Each path below is one point turned by a fixed rotation once a step. After each direction that follows a path, write how fast that rotation turns it, in degrees per step (0 if it stays still).
Each turn is a multiple of 5 degrees from 10 to 175, or 0.
Each row of a path follows its step; steps can be skipped.
Rotation 1:
step 0: [ -9  -9   4 -25 -12  25   5  -7  25  23  -1  22  -6 -12 -10 -13 -19  -9
  -1  18   7  -5 -34  13 -19  11  29  14   1  -3  29  -6 -17  10 -14 -17
 -28  19   5]
step 3: [  9 -14 -23 -21 -17  26 -13  10 -29  39  -5  11  14 -10  20  -5   0  -8
 -15  -5  32  -4  16  15   2  14  22  24   5  -6  -5  -3  -1   0  -9 -14
 -24 -20 -14]
step 5: [  8 -12   3   8 -30 -22   7 -20  23  12  25   6 -16 -21  18 -15 -12 -17
 -16 -12 -19  -4   4  24   1 -36  -9   1  11   6  10  23  -3  11   8   8
  -1  29  25]
step 7: [  0   2 -18 -11  -6  31   5  -9 -12  -8   7  11   5   2  12  33  -8  -2
 -20 -29  23 -11   7   9   8 -13  -2 -10  11  -3  12 -29   4  19   5 -17
 -31 -31 -32]
step 8: [ -8  18   4   4 -11  17 -20 -25  14  10 -12  20  -3 -42  -4  12 -10 -24
 -19   6   0  13  -3   4   6  -5  33 -13  19  20  14  -1  16  -5   3 -20
 -25  24  12]
step 9: [ 37  -4  15   3 -39   1   7  -5  21  22 -17  11 -11   1   5 -41  -2 -22
   6  11 -12  -5  -8  42   7  -4 -12 -16  13   7  10  -2  -3 -11  14   2
   8  11 -11]
step 10: [ 17 -33  16   2 -17   5   5 -30  -4 -26  10  26  13   4  28  12  -5   8
 -11  -4  -3  -8  25  22 -17  12 -22   2  -2   0  11  -2  20  23  -9   8
  24 -12 -26]
step 11: [-11  -7 -11 -10  -2  18 -21   1  -7   7   7   4   5 -18  11  22   4 -16
  -7 -36  -4 -15  26  16   8  11  10   0   2  46  -5  11  15  10 -14   3
 -34 -33   1]
step 12: [ 19   3   3 -12  -3   9  13  14  12  31 -16  27  -8  -7  -4   5 -12 -37
  -6  24  10   3 -14  -3 -19 -18  17 -22  -5  32  18  -9  -4  -5 -28 -21
 -22  -2  -2]
step 13: [ 13 -32  10  -1 -43 -16   9 -21  12 -10   0   8 -14  19 -17 -13   5  -9
   1 -20   3  -2  -4  23 -25 -24  20 -16   3  -5  26 -14  19   4   5   0
   4  28   0]
Speeds:
[ 6 10  4 -2  2  5 -9 -5 -1  4 10  6  1  9  7 -6  1  0  0 -1  0 -4 -1  1
 -6 13 -2  1 -3  8 -3  3  7 -8  1 -4  4  1  0] -> 45
[ -2   4  -5  -2   6  -4  -2  -4  -9  13  -5  -2  -3   3  -2  11   1   6
  -3   0   0  -1   6  -2  -2  -1   4  -4   8   1   0   1   2  -5  -7 -11
  -4 -10  -3] -> 85
[-11   1  -5   7   0   8  -1   3   6   9   4   8   6  -2  -5   7  -8   3
   4  -3   2  -1  -1  -5   0   6   2   1  -5   1   6   6   0   1   6   7
  -6  -3 -10] -> 95
[ -2   3   0  -7   2   0   7   0   4  -2  12   1  -6   6   2   5   1  -1
   6  -3  -9   2  -4   0  -4  -6   7  -3 -12   1   6  -2  -2   3   0  -6
  -5  -8   9] -> 60
[ -5   9  -2  -8  -1   7   0  -3  -2  -3  -7   1  -6   1  -5  -8  -6 -10
  -8   3   4  -5  -4 -12   3   0   6   0  -1   3  -6   2   1   9  -4   1
  -7  -2   1] -> 90
Rotation 2:
step 0: [-10   2  29 -17   1 -33   9   3  13  10  15   1 -22 -21  12 -53 -11   2
  25  32  13 -17   4   9   7 -25 -13   2 -16  -2  -5  -6   6  -5   3   1
 -34 -14  12]
step 1: [-15 -21  19 -20   5 -30  14 -30   5  -2  -1  -7 -38  -4   2  -8 -25  16
 -10   9 -13   1 -31  31   2  -1  16   3  -8  -1 -17  21 -14  13  27  26
 -27 -13   0]
step 2: [-11  -9   4 -12   4  -5  14 -40   1   4  19   7 -21  19 -20 -26 -15  15
  31  27  27  24  16  18  12  12   5  19  -5  -8  26  12   8 -14   9  20
 -33   0   3]
step 3: [ 20 -29  32   9   0 -12 -18 -14  20   1   3  -1  -8   6 -15  -6 -13   7
   4  14  13  29 -15  26  19 -20   3  10  -8   6  37  20 -12  11  33  20
  10 -28 -22]
step 4: [ 26  -4  29  26  13  19 -20  -8   3   5   2  38 -13   4 -31 -19 -20  19
 -11  44  14  23  -2  -5  -6  -1  18  18  -2 -16  -7  -2  -5 -21  10  10
 -21  -9  -2]
step 6: [  3   2  34 -16  23  26 -20  24  10  29  -5  30 -28 -25  -4 -21 -12  14
  18   5  27  -4 -12 -10  21 -10  -4   9  -7   6  15 -23   0 -25  15 -20
 -13  -2  10]
step 7: [ -9 -12  44   7  13 -27  19  21   3  11 -25  14 -29 -32   9 -16 -22   5
  -3  -3 -10  -8  -2  -1 -10  -5  14  18 -16  10  -4   0 -21   6  43  -3
   5   4  29]
step 10: [-21  -5  17 -11  19   2   7 -17  -2  -4   0  -1 -25   5  -6 -34  -2  41
   0  18  21  30 -18   6  -9  26   1  10 -15  -6   6  19 -22   0  11  28
 -34 -20 -18]
step 11: [  5 -47  19  20  -1 -10  -3 -19  20 -12   7   0 -16  11  -9 -11 -23  -7
  -3  16  15  33  24  13  -1  16   1  29  -8 -15  38   5   2  19  17  30
  -9   3   3]
step 13: [  1 -11  15  32   9   9 -16  16  20  -1  -6  47 -19 -28   1   6 -26  -3
 -20  18  -1  10 -15  -1  10  -6  -3  40  -6 -19  10   5  -7 -17  18  32
  -5   8  16]
Speeds:
[ 1 -4 -5 -8  3  3 -1 -8  1  5 -3 -7 -1  4  0  9 -3 -7  6 -4 -2  3 15 -1
  9  1  1  0  3  4  8 -4  7 -6  0 -3 -5 -3  4] -> 115
[ 3  2 -2 -1 -1  4 -5  5 -5  4 -6  9 -3  6 -9  0  8  1  5 -3 -1  2  2  1
 -5 -1  0  3  1  9 -7 -3  2 -1 14 -9  9 -1  4] -> 35
[ -5  -4  12  -1   0   7  -4  -4  -7  -7   1   0  -8  -5   4  -4  -7   0
   6   2   2   8   0   1   2  -7   3   8 -12  -2  -2  -2   5  -2   7   4
  -1  -4   1] -> 0
[  1   7   0   8  -7   1  -8  -9  -2  -2   2  -2   0   2  -8   0  -1   3
 -12   1   1   2  -3  -7  -5   1  -3  -2   2   3  13  -9   5  -2   7   7
   0  -1  -2] -> 45
[-2  8  1  2 -4  1  6 -1 -2  8  9  3 -3  3  6  2  5  0  7 -4 -4  4  9  6
 -8  2 -6 12  2 -8  6  0  0  1  0  6  4  8 -3] -> 125
